128 stands for zero in the data rows.
Here are some points, each followed by its number:
[101  81 131 255  90  76 242 255 135 116  90 136 135 118 208  77 106 191
 226 213 134 212  73 235 124 168 161  46 221 122 183  89] 0
[ 64 117  81 255  23 133 198 255 117  78 149 147  77 124 216 105 130 227
 164 255  64 187  92 204  86  75  75  74 246 152 201 123] 1
[ 97 108 110 174 145 152 202 159  91 110  71  83 128 144 181  79 157 188
 126 131 105 166 101 123  96  73 126  72 144 142 116 136] 2
[165  69 197  44 186 132  89  80 198  84 138  83 104 161  94 109 162 118
 133 118 110 122 131 129 123 123 173 110  83 117 207 109] 3
[181 202 132  67 147 113  92  81  77  99 161 115 151 171 123 127 150  78
 122  66 151 151 109 157  80  95 184 176 137 123  63 110] 4
[255 243 118  48 218 141 157 105 129 172 207 137 229 122  74 255 102 123
  62 103 132 116 217  86 252 168 108 255 127 109 154  94] 5
[ 67 128 120 157 111 241 122 164 141 160 105 101  77 187 207 148 126 149
 209 154 127 175  61 104 148 121 144  58  95 180 136  69] 6
[133  84 128 213 105 106 184 235 121 111  93 144  94 123 145  97 156 183
 143 141  53 128  77 151  72  55 132 106 148  95 110  86] 7
[255 186  81  91 182  95 113  96 114 232 162 104 202 157 148 220  87  89
 130 101 189 129 161 110 219 123 114 255 121 113  89  91] 8
[ 49 103  41 253  66 126 204 196  88  60  46  99 109 133 159 144 127 156
 163 168  58 106  99 188  94  59 110 103 155 139  81  89] 9
[ 47 126  84 218 104  95 173 211  72  98  84 129  83 135 119 104 120 112
 141 124  96 129  62 149 121 111 114 108 176 111  92 156] 10
[ 88  83 176 125  86 171 127 154 111 121  93 109 100  74  97  68 105 179
 207 111 110 120 103 159  44 109 163  43 165 143 129 112] 11
[137 120 118  54 112 171  69 146 100 143 148 134  54 127 129 131 121 112
 130 105 172 112 103 114 114  77 103 125 107  96  36 179] 12
[ 82 131 106  89  93 106  80 184 107 130  84 115  67  85  86 125 132 164
 200 176 156 128  69 142 112 128 208  80  83 142 170 121] 13
[ 52 144 128 114 126 133 116 163 127 118  65 179 137 106 136 171 132 160
 125  95 117 153 119 103 131 173 111  55 175 139 107  95] 14
[ 66 100 109  80  17 216 155 132 114  68 140 138  99 152 164  92 147 111
  71 188  83 110 119 130 128 164 129  89 141 148 133  96] 15
[187 184 143  96 157 158  71  86 129 195 145 111 125 123 122 124 104 111
 127  78 177  92 154  80 218 130 154 233 103 122 119 169] 16
[255 201 164  67 247  78 104  85 107 203 244 144 185 110  85 186 124  61
 115  81 143 118 175 109 255 161 119 255  94  98 178  96] 17
[144 156 145  84 174 104  74  59 125 156 173 149 110 148  87 163 120  56
 161 146  67  94 102  95 169 119 148 207 128 109 114 112] 18
[124  95 202 100 101  85  65  83 190 104 165 135  84  55 104  93  99 130
 112 132 105 147 193 148  76 105 143 104  94 108 195  44] 19
[ 66  57 142 130 129 130 125 111 152 124  94 124  71 149 114  73  92 182
 164  96 110 157  94  55  99 119 118  74 154 117 152 125] 20
[105  85 105 246 129 163 182 221 116  56 110 123  91 130 164 130 153 164
 223 252  93 152 141 254  52 103  96  97 179 164 101 111] 21
[150 132 133  76 154 107  99  84 191 107 102 162 152 151  94 143 130 159
 118 127 106 108 154 112 147 156 123 164  93  84 123 153] 22
[169 137 119  74 125 127 129  78  44 127 186 158 165 133  39 126 140 113
 116  84 120 115 177  51 174 125 134 135  91 153 121 155] 23
Which point above is nearest to each new point by angle? Its number follows each.
[160 123 199  29 143 161 124 122 161  95 118 104 156 158 142 106 127 148
 121  67 113 170 103 159 126 159 132  81  97 143 255  95] ~ 3
[ 57  83 169 206 128 142 168 161 101 139  93 125  83 102 110 125  93 179
 164 121 105 139 120 154  54 158 124  77 117 193 144 149] ~ 11
[105  99 113 177  81 143 123 104 131  83  91 124 118  71 115 110 167 134
 110 116 143 115 130 127  71 144 129  85 140 106 159 109] ~ 11
[ 59  67 119 115  79 122 171  73 151  90 111 141 127 146 112  73 134 202
  74 147  82 128 111  98 121 168 104 125  76 160 117  78] ~ 15
[ 73 166 104 238 118 161 174 195 180 103 115 111 109 192 239  75 130 159
 156 199 161 157  91 130 102  48 106  80 139 186 139 118] ~ 1
[ 41 128 128 236  94  99 147 210  98 102 120 134  73 144 111 127 168 191
 141 167  84 118  82 144 106 108 149 114  89 193  97  83] ~ 9
[ 59  62  87  45 132 139 149 105 146 125 156 138 128 167 125 146 159 125
  80 187  77 149 147  56 125 180 112 133 172 143 151 118] ~ 15
[165 141 158  77 192 118  54  86 163 137 186 154 136 147 109 114  91 155
  56 104 142 191 149 125 132 159  89 208  98 133 180 170] ~ 17
[168 208 175 109 197 130  51 109 159 135 196 170 121 123 115 152  94  97
  94  59 112  86 152  75 207 148  72 251  92 103 146  96] ~ 17
[ 80 100 190  72  85 137  71  75 197  87  75 105 125  95 120 113  71 109
 148 120 151  92 162 166  37 112 135  89  85 165 152 111] ~ 19
[132  92 150 111  51 132 127 166 124 114  78 112 109 120  94 113 127 101
 151 101 139 182  86 170 154  87 151  61 121 101  77 135] ~ 11
[140 185 100 125 134 102 107 129 157 154 128 118 144  82  66 164 177 149
 187 102  96 109 156 134 139 159 110  95  99  83 108 145] ~ 22
[ 54 104 120 117  87 116 150 105 106 123  93 158  88  26  91  89 129 164
  60 123 130 124 134 120  89 103 137  33 150 148 154  72] ~ 11
[197 159 135 100 142 122  26 111 144 143 156 145 175  78 104 128 114  59
 124  84 120 161 182 132 129 143 117 144 144 101 176  63] ~ 17
[ 78 121 136 119 120 130 164  98 133  60 115 159  80 106  95 132 140 131
 141 121 138 116 100 132 108 144 156  80 186 122 167  92] ~ 11
[172 125 122  47 159 113  86 118 134  73 138 118 132 172 113 131 173 160
 147  94 108 158 190 160 135 120 153  68 119 121 131 144] ~ 3
[ 84 131 134 255  91 151 212 232 116 127  48 148 143 151 229 123 140 181
 164 243 179 162  99 255 103 146  65  33 185 160 180  98] ~ 0
[ 68 100 112 188  57  94 133 189 123 126  99 168 132 101 169  76 148 224
 123 137  99 117  79 146  77 129 108  70 106 136  91 146] ~ 7
[ 85 136 126 223  88 188 130 133 198 113 156 122 127  94 175  44  61 143
 151 160 117 158  51 169  74 115  83  84 192 191 176 134] ~ 1
[ 74  86 145 130 107 120 118  89 180 138  58 119  89 121  87  73 103 158
 118 118  81 149  84 141 111 156  90  58  73 162 116  75] ~ 20
[134 156 136  83 162  88  53 142 126 107 164 178 123 115  77 106 140  90
 138  82 139 149 163 116 100 144 152 137 109 100  82 168] ~ 4
[144 139 144  77 125 157 105 112 162  88  96 131  67 117 112 143 195 194
 119 130  71 169 147 140  95 100 171  46 110 155 128 141] ~ 3
[ 93 100  96 109 101 131  99 132 104  94 139  96  67 124 170 149 191 106
 105 165 126 123  97  97  89 183  83  80  95 136  89 115] ~ 15
